In the data rows, the value 128 means zero.
Some points, one per row:
[255 255 255 255 255 255  45 255 255 255  33 255]
[100 105 111 121  98 106 179 115 102  97 223  89]
[200 184 168 187 174 162  73 182 183 147  75 229]
[184 183 191 195 203 201  80 171 235 207 119 212]
[120 109 119 132 113 103 112 118 108  94 127  96]
[150 148 138 179 160 165 101 145 145 135 108 153]
[125 126 114 103 120 123 170 105 110 125 137 128]
[108 107 109  98  98 109 127 106 102 107 181  89]
[125 130 136 144 120 121 155 135 123 150 105 135]
[114 128 123 117 110 113  94 125 119 127 171  95]
[105  99 108 100 107  85 145 113 106  57 162 141]
[109 101 104  86 112  99 112 100 103 123 208  89]
[126 131 120 139 122 146 145 120 120 149 127 127]
[111 108  91 103 110 106 102  96  94  70 166 132]
[113 118 101 134 109 108 164 115 104 158 126  86]
[132 129 144 135 144 137  70 133 124 131 102  97]
[106 112 111  88 115  89 185 115 111  86 156  97]
[ 99  98 102 104  92 107 101  98 109 137 117 105]
Then 14 other points, each followed by its number:
[168 133 141 154 147 145  72 149 163 150  73 127] 0
[107  95 111  99 105 102 138 108 112  76 172 135] 1
[111 117 111 108 126 111 138 117 109 111 123 123] 2
[114 118 122 120 103 107  94 119 116 133  84  94] 3
[128 128 153 143 130 129 103 140 133 155  64 117] 4
[113 117 110 102  98  98 181 102 111 120 163 101] 5
[132 123 142 134 131 150 127 133 125 131 129 165] 6
[102 110 114  93 111 108 220 113 117  85 150 128] 7
[141 139 138 142 137 133 120 136 125 134 130 123] 8
[117 112 133 117 117 126 119 116 113 165 100 146] 9
[111 105 110 123 107 113 151 111 107  90 131  74] 10
[219 207 211 180 208 211  76 221 214 255  65 212] 11
[106 103 112 111 105  96 116 108 115 120 190  88] 12
[106 120 111 119 107 115 195 110 103 124 146 127] 13
Which three of these numbered points are nearest to each point below, ignoring the direction in which the first points spread most? Their numbers follow each, nearest first.
[105 105 106 102  98 111 192 113 121 133 199  80] > 5 13 11
[103 103 109 102  97 115 128 107 102 132 186  82] > 12 8 11
[136 124 132 103 133 129 112 122 110 157 153 121] > 11 8 12
[127 125 133 110 132 122 111 116 122 135 129 175] > 6 2 1
[125 133 121 136 128 139 100 114 125 136  75 143] > 3 2 9
[116 112 111 121 120 116  95 111 111  99 104 107] > 0 3 2
[159 145 140 155 166 206 113 167 135 162 101 151] > 8 6 2
